In the data rows, zero lies at 4.5, halfway between 4 and 5.
Each row in the table below has a label, given by one hidden rule.
  2  5  5  6  7  5  4  3 d
  4  7  3  6  4  5  4  5 e
  4  5  3  5  4  3  3  5 e
  7  3  5  2  2  4  5  5 f
  5  5  5  4  5  5  4  4 d
  5  6  4  5  4  5  3  4 f
  4  6  5  5  5  6  4  3 d
  4  6  4  5  5  5  4  5 e
  7  2  7  0  3  5  6  5 f
  4  4  3  6  6  3  3  5 e
  4  7  3  7  6  5  4  5 e
  5  3  5  3  3  4  4  4 d
  6  4  6  3  4  4  4  4 d
  6  5  6  3  4  5  5  4 d
  4  5  3  6  5  3  3  5 e
  4  7  4  6  4  5  3  5 e
  5  5  5  4  5  5  4  4 d
  5  6  5  5  5  5  3  5 e
  4  6  4  7  4  4  3  4 e
  5  5  4  5  4  4  4  4 d
  4  5  4  6  4  3  2  3 f
  7  3  5  2  4  5  6  8 f
  5  7  4  5  2  5  3  5 e
  2  4  2  5  4  6  8  7 f
  4  6  4  6  4  4  3  4 e
  4  7  5  5  4  5  4  3 d
  4  5  4  5  7  5  5  6 f
  6  0  6  0  6  1  5  6 f
  5  5  4  5  6  4  4  6 e
  4  6  4  7  3  4  2  3 f
  4  6  3  7  4  3  3  4 e
  4  6  4  7  4  4  2  3 f
  4  7  4  6  4  5  4  5 e
  3  5  5  4  4  7  7  3 d
  5  3  5  4  6  3  3  5 e
  6  5  5  3  2  5  6  5 f
  4  5  4  6  5  3  2  3 f
  6  6  5  3  2  7  7  7 f
  4  5  4  6  3  3  2  3 f
  3  3  3  6  5  2  3  4 e
  5  3  8  1  5  6  6  2 d
  5  5  3  6  3  3  3  5 e
  4  6  4  6  4  4  3  4 e
  7  2  7  2  5  5  6  4 d
  4  5  5  5  5  5  3  3 f
  5  5  4  4  4  6  6  6 f
  1  2  7  5  8  6  6  0 d
  4  4  4  5  6  4  4  5 e
  3  2  6  4  9  6  9  7 f
  5  7  4  6  4  5  4  5 e
  3  6  4  5  6  6  5  3 d
  7  1  7  0  4  5  6  4 d
  4  6  4  6  5  5  4  5 e
  6  7  4  5  2  6  6  7 f
  4  6  5  4  5  8  9  6 f
  3  6  5  5  5  7  6  3 d
  6  2  5  3  6  2  3  5 e
  5  5  4  4  3  4  3  4 f
  6  4  4  3  4  4  4  6 e
  4  5  3  6  4  3  3  6 e
  8  3  6  2  2  5  6  6 f
  3  5  4  6  8  5  5  4 f
  3  5  4  6  4  3  2  2 f
  4  4  4  5  6  3  4  6 e
  4  1  3  5  0  1  2  2 f
  4  4  3  5  5  2  3  6 e
  6  6  3  4  0  6  7  7 f
  5  3  7  2  5  5  5  3 d
  3  4  4  6  4  3  2  2 f
  5  7  4  5  3  6  5  5 f
  5  4  3  6  5  3  3  6 e
  3  5  3  7  5  3  3  4 e
  6  3  5  2  8  7  9  9 f
  6  6  3  3  1  5  4  5 e
  6  1  5  2  4  2  3  4 f
  5  5  8  1  3  9  8  1 d
  4  2  5  5  2  1  2  1 f
  4  6  3  7  5  4  3  5 e
  4  5  3  6  0  3  3  2 f
  4  6  3  5  3  6  5  5 f
  4  6  5  5  6  5  4  3 d
  6  0  6  1  4  2  5  5 f
  5  4  4  7  3  3  3  4 f
  5  2  3  3  4  4  8  8 f
  5  5  5  4  5  4  4  4 d
  7  1  8  1  4  5  6  4 d
  4  5  3  5  5  4  4  6 e
  4  5  7  3  5  9  9  4 f
  5  4  3  5  5  4  5  7 f
  6  3  7  2  4  5  6  3 d
  3  6  3  6  5  6  6  6 f
  5  4  3  6  4  3  4  6 e
  5  6  4  5  3  5  4  4 d
  5  5  5  4  4  4  4  4 d
  4  2  2  5  6  3  5  7 f
  7  4  3  3  3  4  6  9 f
  4  6  4  5  5  5  4  5 e
  7  3  5  2  2  4  5  7 f
  4  6  3  6  5  4  4  6 e
  4  2  4  5  6  3  5  6 f
  3  5  5  6  7  5  4  3 d
  3  5  4  6  4  3  2  3 f
  5  6  3  5  0  4  3  4 f
  6  2  6  3  6  3  4  6 e
  7  4  6  2  2  4  4  5 e
  5  4  6  4  5  4  4  4 d
  5  2  5  3  6  2  3  6 e
  4  5  4  6  5  4  3  4 e
  5  6  5  5  4  4  4  4 d
  3  3  7  5  6  5  5  0 d
  3  6  4  6  5  7  8  5 f
  5  5  4  2  1  6  7  6 f
  4  6  2  6  5  5  5  6 f
  5  6  5  4  4  5  4  4 d
  5  1  3  3  6  2  4  7 e
  8  1  8  0  4  5  7  5 d
Which label does each new row get?
  6  2  5  4  6  2  3  6 e
  4  5  7  2  2  7  6  1 d
  4  5  5  5  5  5  4  3 d
  3  5  5  4  5  8  8  3 d
  8  3  7  1  3  5  6  5 d
  5  7  4  6  3  5  4  5 e
  5  3  5  4  5  3  4  5 e
  5  6  5  5  5  5  4  4 d
  3  6  4  5  4  6  5  3 d
  5  6  4  5  3  5  3  4 f
  5  4  8  3  6  8  9  3 d
  4  6  7  3  4  8  7  2 d
  4  4  6  3  5  5  4  2 d
  4  6  3  6  2  4  2  4 e
  2  2  8  5  8  6  6  0 d
  6  3  7  1  3  6  6  3 d
  4  5  4  6  4  3  2  3 f
  1  3  5  5  9  6  7  4 f
  5  6  4  5  4  5  4  4 d
  4  6  5  5  6  5  4  3 d
  4  4  6  3  6  7  7  3 d
  3  4  7  5  7  5  4  1 d
  6  3  4  2  4  4  6  7 f
  2  4  5  6  8  5  5  3 d
  5  5  6  2  3  6  5  3 d
  3  3  4  7  5  2  3  5 e
  4  6  4  5  5  4  4  5 e
  5  5  4  4  3  4  4  6 e
  5  2  5  4  6  3  4  5 e
  4  5  3  6  5  3  3  5 e
  4  6  3  7  4  3  3  5 e
